0: (-0.35 0.71 -0.30 0.10 -0.16 -1.90 -1.57 0.00 -1.00 -0.18 0.14 -1.54 -0.86 -1.00 1.35 -0.09 0.78 0.24 -0.52 -0.11 -1.14 0.26 0.03 0.61 -0.12 -1.42 -0.45)
1: (-0.09 0.27 3.09 -1.88 -0.32 -0.37 -0.78 -2.36 -0.65 0.49 0.21 0.41 -1.76 0.18 -1.12 0.68 0.17 -0.21 0.89 2.09 -2.95 -1.83 -1.23 1.57 -0.85 -0.42 -1.79)
2: (-0.39 0.91 0.36 1.44 -0.61 0.20 -0.72 0.00 0.38 0.09 0.45 -0.51 -0.58 -0.55 -1.13 -0.67 -0.50 0.25 -0.10 0.32 0.79 0.92 0.02 -0.48 0.46 -1.66 0.46)
3: (-0.42 -0.67 0.42 -2.33 0.07 -0.66 -0.39 -0.85 -1.55 0.34 -0.31 0.34 -1.35 0.61 1.47 0.69 0.10 0.03 0.78 -0.05 -2.37 -0.91 0.20 -0.21 -0.73 1.90 -0.88)
4: (-0.57 0.51 1.09 2.64 -1.28 0.21 -1.76 -0.22 0.48 -0.37 -0.08 -1.75 -2.12 -2.67 -2.04 -0.68 0.36 -0.78 -0.07 0.62 1.72 1.49 0.50 0.00 -0.02 -3.23 0.30)
5: (-1.66 -0.37 0.25 -0.54 -1.32 2.33 -1.10 -1.18 1.48 -0.07 1.38 -1.85 -1.80 1.42 0.70 0.56 0.41 -0.17 -0.76 -2.33 -0.08 2.38 -0.81 -0.50 0.79 1.45 2.35)
6: (0.02 1.15 -0.10 1.48 0.91 -1.48 -1.00 -0.32 0.66 0.31 0.74 0.02 2.46 -0.17 1.09 0.27 1.43 0.08 -1.75 -0.13 -0.59 0.49 0.19 0.33 1.15 -0.75 -0.05)
7: (1.27 -0.65 -0.62 0.06 0.53 -1.57 0.49 1.88 -0.15 0.06 -1.69 -1.20 -0.55 -1.31 -0.35 0.06 -0.11 -1.33 0.07 1.30 1.06 -1.88 2.39 0.95 -0.44 -2.34 -1.29)
8: (-1.58 -0.40 -0.73 -1.27 -2.41 -0.63 -1.42 0.32 -0.80 -0.53 1.34 -0.77 -5.28 -0.55 1.29 -0.22 -0.86 -1.17 1.34 -2.06 -1.25 -0.03 -0.64 -1.18 -0.97 0.84 -0.38)
9: (1.51 -0.29 -0.31 -0.36 -0.13 -1.04 0.65 1.38 -0.18 0.25 -1.83 -1.13 -0.79 -1.39 -0.89 -0.19 -0.63 -0.95 0.30 1.68 1.10 -1.46 1.88 1.06 -0.72 -2.47 -0.96)
10: (-0.32 -0.94 0.45 2.01 -0.72 1.34 0.89 -0.03 0.44 -0.93 0.17 -0.42 -1.21 -2.35 -3.19 -0.28 -0.44 -1.01 0.60 -0.40 2.04 0.42 -1.18 -1.74 0.35 -0.15 0.38)
11: (-0.67 -0.70 -0.56 -2.41 0.83 -0.15 2.01 0.37 0.70 0.50 0.40 0.79 1.23 3.12 1.34 0.39 -1.05 -0.70 -0.68 -1.48 -0.94 -0.71 -1.04 -0.17 0.75 3.55 0.45)

(0.40 0.24 -0.65 1.34 -0.10 -0.17 -0.72 0.39 0.69 0.28 -0.83 -0.16 2.57 0.12 0.91 0.51 1.20 1.06 -1.16 0.28 1.18 0.98 1.32 0.44 0.11 -1.08 0.65) -> 6 2
(-0.24 0.53 0.25 0.50 -0.81 0.19 -0.73 0.06 0.41 -0.14 0.30 -0.78 -1.59 -0.68 -0.87 -0.63 -0.37 -0.46 -0.02 0.46 0.47 0.44 0.33 0.08 -0.03 -1.42 -0.12) -> 2 0
(-0.33 0.41 -0.48 -0.19 -0.26 -1.04 -0.91 -0.05 -0.32 -0.17 0.37 -1.06 -0.33 -0.15 1.06 -0.07 0.29 0.08 -0.54 -0.46 -0.57 0.19 -0.25 0.39 -0.08 -0.29 -0.43) -> 0 2
(-0.27 0.10 0.40 1.47 0.20 1.30 -0.96 -0.83 0.11 -0.07 0.49 1.00 -0.17 -0.39 -1.54 -1.33 -0.29 -0.48 0.64 0.32 0.63 0.93 -0.56 -0.14 0.37 -0.16 0.31) -> 2 10
(-0.45 -0.64 -0.37 -1.15 -0.08 -1.19 0.89 0.42 -1.45 -0.32 -0.02 -0.22 -0.96 0.17 0.90 0.07 -0.22 -0.85 0.84 -1.14 -1.38 -1.25 -1.09 -0.42 -0.76 0.69 -0.69) -> 3 0
(-2.09 0.53 -0.09 0.10 -1.64 1.34 -2.94 -1.54 1.28 -0.30 2.45 0.72 -1.51 1.74 1.70 -0.05 0.56 -1.14 -0.38 -3.36 -0.84 2.60 -1.35 -0.41 0.62 1.82 1.73) -> 5 8
(-0.92 -0.17 -0.16 -0.36 -0.83 1.87 -0.44 -0.59 0.94 -0.07 0.94 -0.88 -1.36 0.99 0.62 0.19 -0.02 -0.10 -0.27 -1.68 0.05 1.62 -0.24 -0.67 0.56 1.36 1.68) -> 5 2
(0.37 -0.42 -0.13 0.02 0.07 -0.22 0.97 0.06 0.05 -0.22 0.26 -0.52 0.57 -0.76 -1.12 0.00 -0.12 -0.46 -0.21 -0.17 -0.03 -1.06 -1.11 -0.54 -0.15 0.30 -1.03) -> 2 10
(-0.94 0.14 -0.69 -0.21 -0.89 1.11 -1.06 -0.46 0.33 -0.33 1.26 1.08 -1.32 0.91 1.33 -0.14 -0.19 -0.55 0.38 -2.26 -0.42 1.34 -0.40 -0.97 0.11 1.99 0.94) -> 5 3
(0.17 -0.49 0.23 -0.83 1.53 0.50 1.66 -0.08 -0.01 0.22 -0.77 0.80 1.83 0.98 -0.25 0.96 -0.12 0.20 -0.43 -0.13 0.38 0.45 0.49 -0.27 0.60 1.49 1.18) -> 11 6
(-0.54 -0.06 -0.04 -0.10 -0.03 -1.35 -0.47 0.55 -1.04 0.05 0.00 -0.40 -0.60 0.39 1.61 0.34 0.55 -0.42 -0.07 -0.11 -1.03 -0.44 0.39 0.23 0.04 -0.55 0.12) -> 0 3
(0.63 0.03 -1.38 0.00 0.33 0.49 1.20 1.40 0.19 -0.20 -1.08 -1.04 1.15 0.42 1.00 -0.05 -0.60 0.80 -0.27 -0.77 2.03 0.72 0.53 0.26 -0.51 -0.01 0.81) -> 2 6
(1.01 0.54 -0.58 0.26 -1.13 0.04 0.18 0.87 0.69 0.22 0.05 2.17 0.28 0.14 0.74 1.17 0.02 2.04 0.32 0.28 0.75 -0.68 1.65 -0.96 -0.79 0.17 -0.57) -> 2 6
(0.10 -1.38 1.18 1.83 -0.68 1.97 -0.53 -1.15 1.91 -1.26 1.23 -0.31 -1.62 -2.54 -3.69 -0.04 1.02 -1.11 0.26 0.05 0.45 -1.07 -1.49 -0.76 0.01 0.13 -1.01) -> 10 2
(-0.41 1.13 -1.55 -1.91 -0.30 1.26 0.82 0.05 -0.56 0.29 1.13 1.18 -0.50 2.09 1.58 -1.39 -1.59 1.26 0.85 -1.65 -0.83 1.45 -0.65 -1.28 0.48 1.59 1.45) -> 11 3
(0.48 0.19 0.34 2.22 -0.18 0.86 -0.95 -0.88 -0.02 0.08 0.07 0.52 0.05 -1.99 -1.06 -1.04 0.59 1.19 0.62 1.37 0.71 0.74 0.56 -0.56 0.12 -0.61 -0.37) -> 2 4
(0.58 -0.27 -0.33 1.77 0.21 1.36 0.14 0.25 0.28 0.09 -0.37 0.10 0.43 -0.95 -1.20 -0.90 -0.18 0.50 0.49 0.87 1.72 0.62 0.95 -0.38 0.29 -0.52 0.49) -> 2 10
(-1.89 0.45 0.16 0.21 -1.41 1.29 -2.37 -1.58 0.77 -0.37 2.37 1.50 -1.41 1.17 0.75 -0.21 0.17 -0.97 0.15 -2.68 -1.03 1.83 -2.05 -0.90 0.29 2.12 0.85) -> 5 8
(-0.99 -0.83 3.30 -1.94 0.24 0.23 -1.29 -3.05 -0.83 -0.21 0.66 1.94 -1.47 0.27 -2.58 0.30 -0.20 -1.02 1.44 1.63 -3.41 -1.77 -3.38 1.36 -0.78 0.92 -1.62) -> 1 3
(-0.61 -0.61 1.99 -0.82 0.38 0.18 -0.94 -1.95 -0.46 -0.19 0.35 0.91 -0.63 -0.17 -1.45 0.34 0.35 -0.63 0.59 0.79 -2.09 -0.80 -1.82 0.71 -0.30 0.54 -0.81) -> 1 3
(-0.10 0.13 0.29 0.12 0.56 0.27 0.70 0.10 0.19 0.14 -0.07 0.47 0.43 0.36 -0.85 0.16 -0.63 -0.13 -0.07 0.00 0.59 0.45 0.24 -0.41 0.58 0.03 0.84) -> 2 6
(-0.85 0.42 -0.01 -1.68 0.40 0.31 1.48 -0.21 -0.38 -0.24 1.13 3.41 0.10 1.87 -0.51 -0.10 -1.85 -0.63 0.60 -0.98 -0.95 0.41 -1.12 -1.35 -0.41 2.61 -0.21) -> 11 3
